The rows below come in pairs that one turn or mirror swaps. Which row does each named row swap with?
The rows were stretched afterwards, more along some directions than others.
beril: [ 1.71 -1.95 -2.93 -0.03 -1.70  3.62  0.11  1.68  0.50 -0.48  0.00  1.17
 -0.20  2.33 -1.77 -1.58]
bove: [ 0.93 -1.79 -0.97 -0.96 -0.78  2.46  1.96  0.25 -1.60  0.19 -0.77  1.24
 -1.07  0.98 -3.06 -2.04]
vego: [ 1.84 -2.03 -2.61 -0.33 -1.16  1.45 -1.70  0.72  0.33 -0.44 -1.37  2.00
 -0.62  1.92 -4.51 -2.51]
zazep: [ 1.48  0.16 -0.75 -2.89 -0.96  3.16 -1.84  0.48 -0.39 -0.54 -0.94  2.34
 -0.54  0.34 -2.61 -4.45]
kuzup: [ 1.74 -0.05 -3.55 -1.99 -1.36  2.61  1.88 -0.81  1.38 -0.57 -1.38  2.50
  0.82 -0.19 -0.92 -1.57]
fes: [ 0.53  0.13 -2.40 -3.82 -1.74  3.12 -0.07  0.51 -0.79 -0.98  1.68  0.53
  1.45 -1.18 -2.07 -2.16]
gigob: [ 0.95 -1.20 -3.29 -0.24 -1.56  3.13  0.51 -2.23  0.84  0.84 -2.11  0.60
 -1.61  1.85 -1.97 -0.83]
lumem: [ 0.88 -1.30 -2.78 -0.61 -0.87  2.91  1.17 -1.41 -0.65  0.51 -1.57  0.02
 -1.93  1.11 -2.72 -0.52]
Fada: [ 2.47  0.50 -1.89 -2.99 -0.77  2.07 -1.46  0.25 -1.98  1.10 -0.15  1.85
  1.04  1.39 -2.17 -1.99]
Mise: [ 1.95  0.10 -3.14 -2.38 -0.63  1.52  0.17  2.00 -0.33  0.07 -0.03  2.38
 -1.13  0.86 -3.19 -4.18]
napos: [ 1.18 -2.24 -3.87 -0.50 -2.26  2.96 -1.41  2.72 -0.35  0.67  1.13  2.34
  0.27  0.63 -2.59 -2.52]
vitu: [ 0.81  0.48 -3.27 -2.71 -0.33  3.44  0.80 -1.89 -0.58  0.00  0.85  1.46
 -0.25 -0.67 -2.27 -1.64]
vem: [ 1.41 -2.19 -3.35  0.38 -1.85  3.60 -0.54  1.89 -0.05  0.32  0.29  1.19
 -0.33  1.64 -1.90 -1.52]
vomol: [ 1.06  0.04 -0.31 -2.50 -0.09  0.96  0.33  0.53 -0.70  0.19  1.00  1.55
  1.98  0.99 -1.62 -1.21]
mopo: [ 1.64 -0.11 -2.37 -1.49 -1.86  5.22  3.92 -0.70 -0.69 -1.17 -1.09  0.35
 -0.17 -0.49 -2.25 -0.35]
Lifin: [ 1.97  0.71 -1.99 -3.14 -0.83  4.86  0.54 -0.74  0.07 -0.20 -1.01  2.47
 -1.19 -0.32 -2.54 -3.80]
Kuzu: [ 1.49 -2.09 -2.59 -0.76 -0.77  2.94  1.05  0.46 -1.48  1.52 -0.95  2.74
 -0.58  1.21 -3.80 -1.92]
nofed: [ 1.62 -2.31 -3.80 -1.59 -2.12  1.31  1.08  2.74 -0.16 -1.74 -1.33  1.58
  1.70  1.53 -1.82 -2.59]
nar: [ 1.41 -0.85 -1.65  0.01 -1.38  3.62 -0.42 -1.06  0.76  0.65 -2.53  1.11
 -1.30  2.31 -1.57 -2.19]
fevud: [ 0.48  0.67 -1.90 -3.18 -1.53  3.22 -0.87 -0.65 -0.91  0.74  0.72  0.81
  1.58 -0.30 -1.45 -0.86]
mareb: [ 0.12 -1.09 -1.14 -1.83 -0.58  2.00 -1.41  1.29 -1.80 -0.03  1.68  0.52
  0.07 -0.60 -2.64 -1.33]
rupur: [ 0.94 -0.06 -1.19 -2.32 -1.56  5.47  1.59  0.31 -1.22 -0.92 -0.26  0.22
 -0.35 -0.90 -2.36 -1.09]
Fuduz: [ 2.99 -0.48 -2.40 -1.47 -1.73  5.15  3.58 -0.46 -0.16 -1.29 -2.52  1.23
 -0.28  1.15 -1.84 -0.50]
Zuk: [ 2.79  0.27 -2.93 -2.33 -1.78  0.59 -1.11 -0.28 -0.84  1.99 -1.42  2.54
  0.00  1.00 -3.87 -2.06]
vene: [ 1.76  0.11 -3.24 -2.18 -1.40  1.86  1.69 -0.45  1.01 -0.46 -1.45  2.31
  1.61 -0.43 -0.86 -1.49]
did: [ 2.81 -0.83 -2.43 -1.03 -1.67  4.98  2.45 -0.46  0.57 -1.26 -1.89  1.34
  0.02  2.52 -1.24 -1.02]
Sase: [ 1.41 -2.26 -4.15  0.28 -1.66  3.56 -0.97  1.55  0.41  0.92 -0.16  2.26
  0.92  2.37 -1.83 -0.89]
kav: [ 1.77 -0.93 -1.72 -2.67 -1.55  2.76 -0.06  1.32 -0.86 -0.40  0.81  2.43
  0.05  1.18 -2.31 -4.74]
linos: [ 2.78  0.66 -3.18 -2.10 -1.92  0.61 -1.14 -0.49 -0.44  1.63 -1.68  2.84
 -0.04  0.67 -4.16 -2.59]
fus: [ 0.87 -1.76 -0.68 -0.54 -1.08  2.96  1.61 -0.20 -1.79  0.74 -0.52  1.83
 -0.62  0.78 -3.01 -2.09]
pofal: [ 2.54 -0.55 -3.28 -1.39 -2.02  1.97  2.20 -1.01  0.26 -1.26 -1.97  1.61
  1.42 -0.14 -1.72 -0.88]
met: [ 0.73 -0.60 -1.17 -1.49 -1.57  5.00 -0.05 -1.03  0.94 -0.08 -1.06  1.32
 -0.92  1.30 -1.21 -3.30]
Kizu: [ 0.76 -2.23 -0.86 -1.05 -1.23  2.07 -0.29  0.76 -1.54  1.34  0.18  2.91
  0.15  0.48 -3.14 -2.96]
Begod: [ 2.62 -0.51 -3.86 -0.62 -2.32  0.38 -1.33 -0.80 -0.34  0.83 -2.83  1.92
 -0.62  1.20 -3.67 -2.22]

Sase is swapped with Kuzu
vitu is swapped with Fada
Kizu is swapped with napos
fevud is swapped with Lifin
pofal is swapped with Begod
Fuduz is swapped with gigob

